Each row is where one point has got to under a steady rotation. How many ticks took it there?
The counts run from 0 to 135.
[156 121 144 134 111 203 124 133 122 110  77 149 103 106 128 117 128 128
  96 111  94 103 159 114 134 147 104 133 179 130 112 100 131 119 162 106
 131 122 178  75  98 105  91 100 109 101 103  91 175 148 158] : 52
[124 123 116 120 126 149 115 160 123 122 109 118 111 165 137  84 156 186
  98 121 120 126 150 125 150 187  64 144 102 159 116 130 106 139 132 107
 132 157 176 130 125 108 141 163 197 150 148  86 151 131 190] : 115
[141 122 128 146 138 126 123 101 116 110 116 120 154 125 139  80 122  83
 100 146 145 145 126 126 119 153 159 139 109 149 148 136 141 110 118  92
 108  58 116 133 188 188 119  96  82  98 170 137 115 138 122] : 12
[133 130 133 138 137 110 119 138 121 143 124 147  99 127 160  88 109  92
 129 159 192 145  85 127 106 169  80 100 111 113  82 102  92 115  67  89
 168 112 136 170 168 158 108 114 152 103 107 119 114 126 157] : 71
[180 102  76 162 158 125 124 147 156 153 165 112  82 122 126 107 153 133
 141 107 131 163 129 141 120 141 166 132 128 114 114 103  62 109 107 150
 155 108 110 145 181 133 144  75 115 104 115 176 140 132 152] : 81
[147 124 128 126 104 144 133  97 160  93 152  94 136 122 128 164  94 170
 178 151 106 139 127 154 123 169 123 149  69 158 176 127 132  90 136 106
 113 109 145 144 146 167 145 147  97  98 115 101  92 177 146] : 100
[147 154 184 144 130 148 152 136 128 131 149 147 117 108 151  79 104 109
 129 127 115 140 138 133 103 131 116 127 150  86  89  90  76 106 133 133
 163 116 160 151 163 163 129 114 159 119  50 105 148 191  93] : 132
[137 149 138 174 146 107 148 133 136 147 130 157 124 136 162  93 100 130
 172 152 146 184  74 106 137 163  90 133 155  76  97 138 104 131 125  76
 154 129 153 152 153 171 112 121 156 118 104 134  87 126 113] : 75
[145 118 132 151 101 178 111  92 144 118 108 137 139  94 135 170 158 157
 120 117 106 131 150 147 106 182 160 170 153 161 156  90 126 148 105 138
 148 102  96 120 113 128 135  93  78 107 137 135  95 114 157] : 95
[157 103  74 146 137 134 146 127 134 136 162  84  94 101 137 123 175 159
 115 100 122 141 150 145 139 167 168 137 116 160 102 118  41 134  86 138
 170 151 109  90 143 140 153 111 130 110 155 109 141 139 165] : 27
[157  55 117 127 124 139 153 124 146 137  69 129 106  96 108  87 130  83
  95 121 145 108 118 125  88 145 119 134 105 182 150  86 126 102 111 120
 137  73 110 154 139  98  75  91  83 120 134 145 137 132 163] : 5
[113 131 111 101 115 217 126 142 122  99 136 151 123 159 103 123 101 117
 126 127 114 117 131 144 133 145 116  75 100 139 149 100 131 140 132 147
  96 113 180 161  90 108 171 128 137 168 109  95 154 175 161] : 47
[136  88 159 148 142 160 159 130 130 146  70 145 109 115 116  65 108 112
 100 140  99 106 159 109  90 127 134 161 121 143 188 109 131  93 178 130
 126  63 128 156 123  95 134  76  90 131 118 153 135 136 138] : 1
[102 137 152 127 115 186 155 171 105 132 114 148 112 126 144  64 135  88
 102 101 153 132 153 139 137 150 140 107 121 124  81  83 101 183  87 143
 135 101 138 149 111 114 123  67 174 157 138 116 138 127 129] : 127
[113  83 143 139 163 142 152 128 129 146  72 160 118 138 131  99  98 111
 143 169 103 133 112 102 118 146  99 142 106 129 187 139 146 119 175 107
 111  68 142 174 122 101 154 107 137 154 111 156 108 132 147] : 0
[ 85 142 155 149 136 120 120 107 140 111  93 129 147 143 154  60 127 116
 125 167 128 179  93  84  97 180 132 142 144 152 172 122 160 127 139 106
 124  77 117 135 164 175 131 145  83 122 156 117  97 146 147] : 11
[154  99 121 103 132 132 144 152 160 159  83 142  82 106 129  84 112 136
  73 129 139  90 136 133 108 141  66 138 100 151 109 112 113  89 114  90
 151 137 151 140 134 101  91 110 137 125  95  89 154 133 176] : 60
[138 136 169 143 110 177 160 159 112 137 120 159 123 121 141  69 105 100
 118 107 137 149 156 132 129 128 166 121 144 105  87 104  98 157 138 128
 131  81 157 131 141 134 132  49 147 150 105 126 140 155  84] : 131
[152 113 153 101 133  92 155 117 121 159 106 127  97 122 146  70  81  85
 112 147 156 135 111  97 103 132 110 101  87 113 105 123  99  92 111  82
 166  92 144 158 146 187  99 118 133  93 114 103 111 137 117] : 67
[129 151  90 182 145 131 119 163 168 105 147 136 117 142 136  62 150 131
 116 132 136 200  97 132 139 195 104 147 150 173 114 148 125 154 112 108
 100 113 142 117 168 113 135 127 137 123 172 150 108 112 171] : 18
[136 124  89 106  90 180  98 132 157 100 147  91 140 142 124 167 120 153
 164 142 134 131  98 137 152 187  86 118  98 163 150 117 154 139 111 116
 107 128 145 138 132 134 121 158 108 116 143  68 104 150 205] : 104
[139 132 100 159 143 118 153 151 147 115 157 114 116 136 125 112 126 169
 165 152 134 220  93 122 154 171 111 150 110 138 119 175 102 112 144  85
 106 121 163 100 171 171 148 141 158 129 162 139  83 135 130] : 21
[110 162 129 122 113 178 117 111 132  91 115  99 161 155 123 129 113 161
 135 148 111 151 112 107 167 195  97 125 143 142 138 142 147 138 167  81
 111 131 182  88 116 154 135 150 124 126 163  83 123 144 165] : 108
[167 149 158 183 137 119 117 127 133 162 139 154 103 113 177  74 131 107
 118 133 164 152 114 118 118 165 121 144 162  96  75 105  85 121 115 104
 163 124 128 131 166 156  81 104 120  96 101 153 115 118 103] : 74
[163  87 115 156 158 149 162 102 114 135 105 134 113  96 118 170 142 119
 147 117 108 150 139 121 128 135 186 135 124 116 162 111  78 115 145 120
 153  76 110 129 126 193 164  86 101 100 130 168 110 144 115] : 88
[142 122 131 103 108 189 137 120 134 114 140 122 127 139  95 162  75 138
 158 149 105 113 125 141 132 143  92  85  76 102 147  91 118 111 147 114
 112 120 193 132 113 152 152 142 133 139  83  69 120 196 145] : 46
[139 116 137 124 124 137 168 152 124 121 113 135 113 107 140 105 117 167
 121 111 135 128 129 134 157 167  75 146  91 150  95 132  89 124 137  72
 143 142 185  96 112 113 103 136 207 118 132  81 115 121 130] : 118
[125 116 119 178 135 133 165 134 149 125 123 140  86 115 142 147 149 148
 159 131 101 210  89  91 109 174 143 132 169 117 143 135  86 138 148 130
 172 132 104 116  97 147 176 144 133 149 115 139 104 160 151] : 86
[158 134 126 140  78 174 106 121 162  83 109 103 121 116 124 147 132 159
 130 110 103 150 122 115 151 181  89 136 145 146  99 135 125 120 148  90
 135 146 158  68 121 134  92 159 110  95 147  67 155 172 182] : 107
[167 114 102 116 157 166  93 124  86 115 115  90 159 140 122 102 125 138
  87 118 121  85 186 147 165 160 118 138  74 159 128 130 116 125 135  91
  97 104 184 140 143 151 139  97 120  98 178 102 171 110 147] : 113
[165 129  71 161 142 117 128 137 172 102 157 135 125 120 146 109 139 126
 157 144 144 173 100 149 150 191  75 156 136 156 103 127 105 110 100  88
 119 115 140 140 188 145 107 129 132 103 135 122 102 140 158] : 17
[ 86 118 148 130 147 121 150 147 142 146  95 142  97 142 159  86 116 150
  71 139 157 115 116 104 106 166  66 140 103 160 139 107 148 151 117  94
 160 145 144 122  98  92 119 117 143 142 115  96 118 116 181] : 61
[123 161 163 113  97 213 130 138 115 115 141 115 131 134 121 130 104 153
 122 108 103 131 154 125 138 140 166 112 124 135 159 109 142 148 162 167
  97  94 166 113  91 124 161 100  90 153 102  84 147 159 123] : 44
[161 142 141 146  77 203 164 130 137 109 152 137 120 110 103 176  78 146
 173 126 103 136 121 157 153 130  98 138 119 130 120 107 101 133 132 111
 147 104 168 100 111 149 121 100 158 131  93  68 104 171 107] : 42
[ 98 121 164 122 149 148 129 143 129 166  76 129 124 126 161  60  98 138
  67 144 168 104 123  99 128 158  97 141 112 161 134 117 148 150 122 110
 160  89 148 108  98 116  91  87 125 130 147 120 117  72 153] : 62
[138 150 107 159 154 130 149 155 133 106 144 113 115 151 120  60 150 145
 128 121 113 211 120 112 145 175 166 141 118 151 133 170 110 132 151 114
  90 104 143 115 149 159 172 102 133 157 181 149 119 136 126] : 22
[177 127 106 165 136 120 136 128 142 135 161 105 130 109 157 112 149 173
 151 131 130 163  90 122 170 173 122 174 142 124 105 146  93 123 138  80
 131 123 129  84 165 181  93 111 116  91 147 128 102 118 121] : 20
